Each path below is one point turned by a fixed rotation once a step. After each direction that follows a path, write how fast that rotation turns it, in degrees each step (0 if it stays still).
Each turn is a multiple of 5 degrees from 10 to 175, or 0.
Each row of a path follows its step; steps can be skipped.
Path 1:
step 2: [-22.7  16.3  40.1  -0.2 -20.6 -13.1  32.5  13.6  -6.9  -0.1  21.6  -3.2
  25.9   8.3   2.4   3.7  -4.2  -6.5   4.7 -31.9 -19.6   3.0 -13.1 -33.6
   9.3  18.4  -2.7 -18.5  20.4 -13.9  15.1  17.8  -6.4  14.7  26.5   0.6
  15.7  14.3  20.7   7.8 -27.0 -26.0   8.7  -9.0 -31.0   5.6  10.9  -7.2
   4.5  15.5  23.3 -24.7  36.5 -21.5  22.2 -30.8  -0.3 -22.3  -0.2 -35.5
  17.1  -8.9   7.3 -32.6]
step 4: [-40.9  -9.9  14.4 -11.8  14.2 -30.8 -47.0  25.4 -20.5 -19.4  33.2   0.9
   7.3 -11.6  18.0 -23.8  -8.2  16.4 -13.8  28.9  23.0  24.0  -0.3 -21.0
  -5.7   5.0  13.0 -19.6   8.8 -26.4  33.4  -3.6   3.3 -13.0  17.7   2.5
  -7.9  20.7 -11.5  -5.1  12.1  16.3 -16.0 -28.4 -14.1 -12.0   1.4  -7.3
   5.5  10.7  18.0   4.8  16.2  -9.6 -30.0   4.3   6.1 -21.9 -17.6  -0.8
  18.0 -11.7 -14.6 -38.6]
step 5: [ 10.2  -3.1   1.6 -14.2   3.4 -13.2 -37.9  -4.7 -16.9   1.8  37.5 -42.9
  18.0  -7.7  23.7  -9.9 -14.1   8.6 -38.4  -2.8   3.2 -11.2 -15.5  -4.5
 -28.5 -15.5   2.9 -29.8  -6.0 -43.5 -15.0  -2.1  25.2  14.5 -14.9 -15.5
  -4.0  15.6  26.9  17.3  26.9  -3.0   5.9 -25.2   4.4  -1.7 -12.7 -24.4
 -10.2  23.7  12.1 -18.0  -9.0  -6.8 -12.1  30.4   3.7 -30.2  23.7  23.6
  -9.0  -0.3  15.2 -12.1]
step 7: [ -4.9  -0.8 -12.8 -22.3  -5.9 -16.7  10.4  17.7 -10.6  -8.1   7.3  -1.9
  33.8   2.5  30.9   1.3  23.4  -5.5  13.8 -33.0   4.5 -11.3 -13.7 -28.4
 -14.2  15.0 -31.1 -12.5  14.5  -9.0 -20.8  54.4  -5.6   5.0  24.9  25.1
  12.8  -8.0  16.7  -3.8   3.4  -7.4   5.8 -26.5  -5.6   7.4 -35.7 -28.1
 -10.4 -14.2   5.7 -23.1   8.1 -13.2  52.8   6.5 -18.1 -13.1   8.2 -21.5
  -7.9  -6.4  21.6 -16.7]
step 12: [ 12.0  14.1   9.8 -22.5 -20.5  11.8 -17.3  21.2   5.5 -23.4   9.4 -35.3
  14.9 -16.5  -2.1 -12.0  31.6 -19.1  24.6 -25.6  -4.1   3.2 -33.4 -21.6
 -16.2  35.6 -33.7 -18.5   5.2 -24.9 -18.4  -8.1  19.3  25.5  -1.2  11.9
   1.6   4.9  17.2 -23.4  15.0  -9.4  -1.7 -17.3  -3.8  14.2 -10.6 -15.0
 -28.4  25.2  17.4 -39.9  -7.6 -10.9  -8.0  12.4 -11.0 -15.8  19.1  12.8
  -4.9 -24.2  21.9 -15.8]
step 17: [-10.6  -0.3  -8.2  -0.4   8.5  13.0  -6.0  -4.1 -20.6 -13.6  19.6 -34.5
  26.8  -0.7  -5.6 -36.5   3.8  -3.6  -9.0  -8.9   6.7   7.6 -14.3 -14.3
  20.1   9.0  -9.9   3.2  15.4  22.5 -40.8   2.6  -9.3   3.2 -10.0  27.5
   5.0  12.7  -6.0 -39.5  -2.7  -1.3 -22.8  -7.9  -8.5  13.1  -8.1 -20.8
   9.8  46.8  14.2 -27.0  12.9 -27.7  -2.9  22.2 -24.8 -17.9  55.4  -0.3
  32.4  -8.8   9.4  -2.7]
step 18: [-21.3  16.6 -19.8 -13.9   8.5  -3.4   1.8   1.0 -31.4  -6.4   0.9  -0.5
  39.0  -2.7  25.6  -1.0  19.5 -19.3  18.5 -21.2 -15.5  15.1   8.9   3.5
  -1.7  13.1  17.1 -16.1   3.2 -19.4  15.0   1.1 -10.0  -5.4  -7.6   9.4
 -28.3  15.0  11.9  -8.6  12.5 -26.7 -19.8  -5.5 -48.4   0.7 -37.0  -5.6
  26.2  29.3   7.4 -20.7  27.5 -14.5   0.1 -26.4  24.6 -27.6  24.9 -18.4
  35.2 -20.3   6.1   1.0]
step 19: [  9.3   1.4  37.8   6.9  -6.2 -10.0 -18.9   8.3 -17.4 -42.4  -5.0 -27.4
  12.1  22.8  33.7 -15.0  15.9  -7.4  26.9   4.2 -15.3   7.5  -3.0 -23.4
 -47.8   7.5  -4.0   3.6  16.3 -15.1  -2.2   5.4 -10.6   6.9 -12.0  18.8
 -36.1  -6.2   8.8  11.4   8.0  -6.4 -10.2 -16.8 -19.7  28.3   5.9  -2.9
 -19.1  35.2  -2.2  -1.6  -1.5   3.4  -7.3 -23.2   9.0 -22.8   3.7  -9.3
   1.0 -12.7  58.4  -9.7]
step 29: [-34.6  -1.2  33.5   1.5 -15.5  22.2  -9.5   5.2  10.0 -18.5   1.2  10.1
   1.8   6.6  30.1 -13.9  -8.9   0.7  20.8  -6.6  15.2  14.5 -33.5 -14.8
  11.0   4.1 -11.7  -5.0  17.3  -9.9  21.6 -27.0  13.0  12.6  46.3  17.7
   7.7  27.9  13.1  16.8  -7.8  25.5   3.9 -12.0  -4.2   4.6  -6.8   0.9
  11.5  38.9  14.9 -19.7  11.7  -9.7  31.2 -37.3 -16.9 -22.5  12.3  -0.2
  48.3  -4.2  21.5   2.0]
step 31: [-18.8 -14.9  29.3  -2.8   7.4  -0.1 -46.7   3.7 -30.1 -38.7  22.6 -23.4
  -7.0   6.5   5.1 -14.2  -6.3  32.0  -9.4  11.5 -39.1  17.5  -6.3  11.2
  -6.0  10.4  -6.4 -32.3  -1.4   3.8  13.4  32.1  -2.1 -18.2  32.4 -10.4
  10.8  10.6  -9.4   1.9  -7.9  22.3   2.4  -7.3 -22.4  -2.1  -5.8 -26.9
   2.5  21.9 -12.2  -2.8 -10.2  -8.5 -38.8  20.0  -2.8 -43.2  20.5   3.5
   5.3  15.1   1.0   3.5]
[ -1.6   2.6  -8.6   2.3   1.4   5.0  -5.5  -2.7   3.8   1.5 -11.5  -1.9
   2.0  -0.4   4.5   1.3   3.1   2.0   2.5   7.6   2.5   1.9   3.1  -9.3
  -1.4  -3.4  -3.3  -1.3   1.2   3.4   5.8   3.0   8.8  -5.9   2.5  -2.9
  -2.5   9.8  -1.5  -1.6   4.6  -1.1  -0.4   1.7  -4.7  -7.2  -4.4   5.6
   0.7  -4.0   1.8   4.0   3.3   0.4   6.1   4.1  -5.2   1.9  -0.9  -1.6
   2.8  -7.9   8.3  -1.1] -> 100
[ 5.2 10.8 -1.3 -2.4  8.6 -4.4 -0.7 -4.9 -1.2 -8.0  1.0  5.8  4.9  6.5
 -5.2  1.6  2.2 -0.2 -3.6 -4.3 -2.8  1.4  5.3 -2.1  3.8  6.2  0.2  5.8
  1.7  2.0  0.5  2.6 -1.0  0.6 -5.7  3.5 -5.8 10.4  2.4 -1.0 -4.9 -2.8
  1.6 10.0 -2.0  4.9  6.7 -1.9  0.7 -1.5  6.7  4.5  3.5 -2.6 -4.0  0.9
  1.2  4.6  5.5 -5.1  2.4  3.2  1.4 -3.5] -> 45
[  6.9   3.0   4.6   4.3  -1.7   1.6  -0.6   2.8   2.4   5.5  -0.4  -7.4
   1.1  -3.6   3.5  -5.1   0.0   2.8   0.5   6.8   1.8   0.9  -3.0   3.5
  -2.2   0.9  -4.0   1.5   8.8   9.4  -5.7   0.8  -4.0  -1.9  -4.1   2.2
  -0.5  -2.1  -2.7  -8.0  -5.4   4.1 -12.7   4.4   1.5  -0.6  12.7  -1.5
  -1.8   2.1   4.0   4.8   0.6  -0.9  -5.7   2.5   1.2  -3.0  -6.9   1.1
  -0.1  -5.1   4.7   1.3] -> 160
[-4.1 -9.3 -2.2  0.6  0.0 -2.4  2.8  1.5  5.5 -5.0  1.7  2.0 -3.6 -2.9
 -5.3 -1.4 11.5 -1.3  1.9 -2.1  2.6  6.9 -6.5  2.2  6.5  8.0 -3.0  0.9
 -7.1  2.9 -1.0 -2.0  0.1 -2.4 10.1  3.2  3.0  3.4 -3.9 -8.9 -1.8 -1.5
 -2.2  0.1 -1.1  1.0 -1.1 -6.3 -2.9 -1.1  5.1  3.7  0.9 -1.7  0.7  6.6
 -4.2  0.0  3.8 -1.9 -8.7 -8.0 -6.3 -1.1] -> 80
[ 1.0 -0.3 -2.2  7.1  1.5  4.7  1.4 -1.5 -3.7  5.2 -3.7 -1.7  1.9 -3.4
 -8.1  2.7 -4.0  1.1 -1.5 -2.1 -4.4  5.2 -4.6 -1.9  2.9 -1.6 -8.9 -6.8
 -7.9 -2.1 -0.9 12.5  2.0 -1.4 -0.8  3.6  1.8  3.3  2.8 -5.3 -0.6 -3.4
  2.5 -3.7  4.3 -0.6  6.8  4.4  2.6  4.7 -3.4 -0.8 -8.5 -2.1  0.7 10.8
  8.4 -0.8  0.0  0.4  0.6  7.8 -0.7 -4.4] -> 70
[ -4.1  -6.9   3.9   7.3  -2.1  -6.4  -4.0   1.2   4.4  -2.1  -4.8  -1.4
   2.4  -5.4  -1.6  -5.3  -2.9   6.3   2.9  -2.7  -1.0  -0.5   8.1   2.8
   5.2  -5.4  -0.5   0.0   2.4  -2.0  -1.6   0.3   6.1  -0.5  -4.9  -5.0
  -3.7   2.8   1.2   4.7   0.3   2.9   2.5  -2.4  -3.4  -4.5   4.7 -15.1
  -3.5  -1.4   2.1   6.7   1.5   8.2   0.4   2.9   2.8   1.9   6.1   7.5
  -3.2   7.1   0.8   0.9] -> 70
Path 2:
step 0: [  9.8  11.6 -20.1 -20.4   1.4  13.6  21.4 -14.8 -23.3  12.9   9.7 -16.6
  16.4  -2.0  -6.4  -3.3  12.4  -0.7  21.7  -6.6  -1.4  14.4  -4.9 -10.3
  -1.4 -25.5   6.2 -17.6 -10.5   4.1  -5.3  -1.2 -14.7 -14.9  -4.1 -11.0
 -16.8  -8.2   3.5  -6.2  -6.0  28.5  14.6  16.9  33.5  14.5  -4.8  32.5
 -19.3  19.1  26.6 -32.4  24.7  -8.5  12.3 -21.1  -8.1   8.8  17.2 -13.1
 -31.3  11.8   3.2 -15.8]
step 2: [-11.7   3.9  -9.0 -31.9  11.8  12.9  -7.3 -18.1 -11.9 -30.4   0.2 -25.4
  12.6  19.4   0.5  21.2 -18.9  -4.7  16.2 -21.9 -14.8  25.5  13.2 -11.3
  14.7 -18.7 -25.8  37.0 -10.8   1.5  -5.7  14.8  -7.0   9.5   6.4  12.7
 -22.5   6.6  17.6  14.8  -6.2  -9.9  -7.2  12.9  -0.3 -14.1  14.8   2.4
  14.3 -13.6  -3.4 -21.0 -15.3  -8.1   7.6 -24.8  21.5  20.6  20.5   5.3
  -8.3   1.7  -6.8  20.6]
step 4: [-19.7  16.8  -7.3 -19.5  -0.7  19.4   9.3  -0.6 -20.0   4.7   3.3 -17.1
  -5.1  -5.7   6.4 -22.4  -6.5 -10.9 -21.4 -17.5  14.6   6.7  -1.0  -4.3
 -22.6  -7.8  -7.6  20.1 -42.4   5.3   1.8   0.5  18.2   2.4  -1.3   3.0
 -36.3   1.9 -19.9  17.5  21.3  28.3  -9.7   6.9 -13.7  -5.4  -0.7   7.1
  -1.9  -6.2  12.7 -15.6  38.5  -1.3   6.1 -25.3 -28.8  -8.3 -19.0 -10.6
 -14.1   3.8 -23.3 -13.3]
step 5: [  9.5  -3.7   0.7   2.2  10.9 -22.3 -17.1 -12.7 -25.4   6.1  -2.1  -1.1
  14.4  26.1  -4.8  -5.7  -4.3   6.5  -0.5 -14.6  -0.8  20.8 -26.2 -16.1
  28.5  27.8  -8.8  25.3   4.3  21.1  35.4   2.7 -22.1  15.1   8.4 -25.0
 -27.3  -1.0 -13.4  -0.8   7.2  -2.0 -20.8  13.5  14.5  -5.3 -11.0  11.2
  -2.5   0.0  18.7  13.9  17.8 -24.4   5.5 -29.6  -9.0  26.3 -12.0   2.8
  -4.1  17.3  -9.7 -10.1]
step 7: [  9.4   8.4 -13.5  -4.7  -3.2  -3.3  -1.4   0.5  -5.2   8.3  16.4 -32.5
  28.0  -7.6  -3.1 -14.9   1.8   4.9  32.6  -6.9   3.1  33.9   0.7   1.5
 -24.5   7.4   9.6  19.4  -2.5   3.7 -14.7  13.2  -1.6   3.1  14.6 -12.6
  -4.6   4.7  -5.7   7.9  -2.7  -5.0  14.2  -9.0   6.4 -18.0  30.3 -25.1
  -1.1  -2.0 -18.8 -23.1 -11.5 -20.0   2.0 -14.6 -30.9  13.0  11.7 -10.9
   1.0  27.2  -9.0 -49.2]
step 17: [ 20.6  -7.5  -0.3 -16.1 -16.5  19.2  13.1  -1.6  -1.2 -23.6  33.0 -21.2
  14.6  31.3   1.2   2.0   1.6   6.1  17.7 -10.6   4.7   6.2  -9.7  -6.9
  30.1  -1.3  -5.5  15.4 -19.8   4.8  13.9  17.3  -9.2 -11.8  49.2   8.3
   2.5   5.4  12.6   5.8  -7.1  19.2  19.9   0.7 -22.4   2.5  -5.5  -6.3
   7.3  -8.0  11.0  -1.0 -13.3 -11.7  20.9 -17.8  18.9  19.7  37.1  -3.1
   1.0  -7.2  -5.8 -27.9]
step 23: [-11.9  -3.6  -9.3 -29.6   0.2   9.4 -20.9  -2.4   4.5   9.3  17.2 -20.7
   4.7   3.0 -21.9   7.1  -7.0 -16.0   6.4 -22.0  -2.2   7.6  -2.8 -19.8
  14.6 -14.7   5.7  17.4 -15.8  19.0  10.4   0.1  -8.5   1.1  -1.2  -4.1
 -20.2 -12.8  14.5  36.8  -1.2   2.9 -11.2   6.0 -25.0   5.4 -12.5   2.3
  15.3 -40.1  -3.3   2.2 -15.4 -12.9  -4.2 -19.9  25.5  29.8 -29.7 -35.1
  -1.3  18.8  -0.7 -16.2]
step 26: [ -4.7  13.2 -12.5  -5.2  16.3 -34.1  17.7   6.0 -11.2  36.2  -3.3 -10.5
  27.1  12.4  -4.1  -1.4 -12.9   1.9  31.8  -7.1  -0.3   3.7  13.1 -15.6
  10.4   3.5   4.3  -3.6 -13.7  34.6  42.9  20.0 -21.6  -1.5  -9.5 -19.0
  -0.1  27.1  -9.8 -14.2  -7.4  -3.9   6.5  -0.8  12.7 -20.3  -8.9  10.0
  15.9  -0.3  25.4   1.9   0.5   6.3 -15.9  -3.9  -9.0  12.4  -8.8 -22.6
  -7.6   8.1   8.8 -28.9]
step 27: [-12.6 -11.6  -5.5  16.5  -1.3  -5.9   8.5   1.8  13.7  16.9   4.8 -18.8
   9.9  13.0  -6.3  43.5 -20.6 -31.4   0.4  -2.5 -15.6  -1.5   7.4 -32.3
  27.7 -26.6   2.8  14.2 -22.9  -2.8   3.3  15.8   9.1  12.5  -7.1  -4.1
 -13.5  -4.6   6.8  20.2   8.1  12.9  -0.1  -2.1  -9.5   1.2   3.0  15.8
  55.8  -4.8  27.2  -5.0 -20.1   4.4  22.0  -6.0  -2.6   1.3  17.1   2.3
 -10.2  -6.1   4.4   0.6]
step 32: [-10.3  11.0 -10.1  -6.4   8.1   7.2  -1.2  12.8 -28.2   8.8  23.1 -31.5
  20.1  14.2   2.6  15.1  13.2   7.0  10.2 -29.9   8.1  15.2   7.9  24.2
  10.8   1.6 -32.5  -6.2 -23.0  27.9   8.7  37.3  12.5  -7.8   3.8  19.5
  -0.1   7.7  16.7   5.6  -2.2  17.4  19.8  -8.0   2.5  -2.8  -0.3  -8.9
  16.5  12.2   3.8 -33.4  10.7   0.8   6.1  -4.0 -18.9   8.4  23.4  -1.5
 -18.9  -8.1 -10.2 -24.7]
[  0.1   2.3  -3.5  -3.0   5.5  -3.1  -1.5  -4.6   1.0  -4.9  -2.2   4.8
  10.5   0.4   1.3  -0.3  -5.5  -3.0  -4.4 -10.2  -1.0   0.3   2.1   1.7
   1.7  -1.5   2.2  -6.1   3.9  -4.9  -2.9   4.4  -2.9   4.2  -3.1  -3.8
  -2.8   6.1   4.8  -0.5  -7.1   8.0   0.6  -3.7  -1.6  -5.2   9.9  -7.2
   1.6   7.0   2.7  -1.8   0.1  -3.5   0.0   8.4  -2.1  -1.3  -2.8  -8.2
   4.4  -6.0  -0.5   3.2] -> 60
[-6.5  1.1 -2.0 -7.8  1.3  1.7  5.0  0.3 -1.4 -2.0  3.4  7.4  7.3  4.8
 -3.9  0.3 -4.0  2.4  2.7 -1.9  8.2 -0.5  9.9  0.3  1.5  2.3 -7.6  0.3
  5.8  0.0  3.9  4.3  8.1 -1.0  0.7 -2.2  2.2  3.1 -3.7 -0.7 -1.4  0.8
  6.4  2.6  4.3  8.6  0.1 -1.6 -3.4  0.6 -2.1  2.8  4.7 -7.4 -2.9  0.3
  2.5 -1.9  2.4  7.6  2.7  9.4  6.9 -7.4] -> 170
[ -7.3  -3.7  -2.3  -3.3   1.1   2.7  -2.6  -1.9   1.6  -7.7   0.9  -0.5
  -5.2   4.9   1.0   6.3   0.6   1.8  -3.7   2.0   7.8   7.6   2.8   1.9
  -2.8  -5.1   9.8   1.1   3.7  -1.9   0.4  -1.6   7.7  -4.0  -4.6   1.2
   2.9  -1.1  -5.2   2.7   4.4  -0.5  -4.6   6.4  -1.5  -8.3  -1.6   3.2
  -7.4   1.6  -3.7   4.0   2.3   2.7  -2.0  -3.5  -1.0  -0.1  -0.9 -10.6
  11.7  -3.7  -2.4  -2.7] -> 70
[-1.1 -2.0  4.2  4.3  3.4  7.6  0.8 -0.8  4.7 -1.9 -2.3 -8.2  3.7  0.6
 -3.9 -0.5  1.8 -3.6  2.5 -0.2  6.5  4.9 -0.8  2.6 -1.2 -0.2 -3.1  0.7
  0.9  1.6 -4.0  4.0  2.1  0.5 -1.5  0.2 -2.3  0.2  8.4  0.1 -7.0 -3.2
  6.3 -4.7  0.5  2.8  5.6  6.0  4.7 -8.7 -5.8  7.4 -6.5  5.2  4.3  0.9
 -5.3 12.9  4.9  0.5  7.1 -3.8  5.9 -1.9] -> 70
[ -3.2  -4.3   1.0  -3.4   5.3  -3.1   0.5   6.0   4.5  -5.2  -4.4   2.1
  -4.9   5.1   1.7  -3.8   4.4  -1.9  -1.5  -0.6   9.1   0.3  -2.5  -3.3
  -6.7  -3.2   2.2   4.7  -1.3  -3.8   2.7   4.2  -3.0  -6.6   4.9   1.8
   0.6   0.3  -5.9  -6.3   0.4  -1.1   7.1   0.5  -2.7  -0.4   1.7  -6.0
   3.8   1.8  -2.6  -9.4  -4.6  -3.3   1.4   1.0  -4.6   8.6 -14.2   5.0
  -5.4  -0.2  -1.1   1.7] -> 120
[ 1.2 -1.2 -6.7  7.6 -3.8  4.4 -1.4  1.2  0.2  0.2 -0.5 -1.7  8.0  5.3
 -6.1 -2.9  3.1 -1.9 -0.2  1.0 -4.8  6.1 -9.4 -6.8  1.8  0.6  6.3 -3.4
 -0.5  1.3 -0.1 -1.6  4.7  3.5 -6.5  3.0  2.0  6.7 -1.5 -4.6 -1.3 -8.7
  3.2  6.9 -5.0  4.6  5.0 -7.7  4.4  4.6 -0.7  3.3  6.8  5.2 -6.7 -4.9
  0.9 -2.7 -5.1  6.8  2.9  0.7  0.0  1.6] -> 170
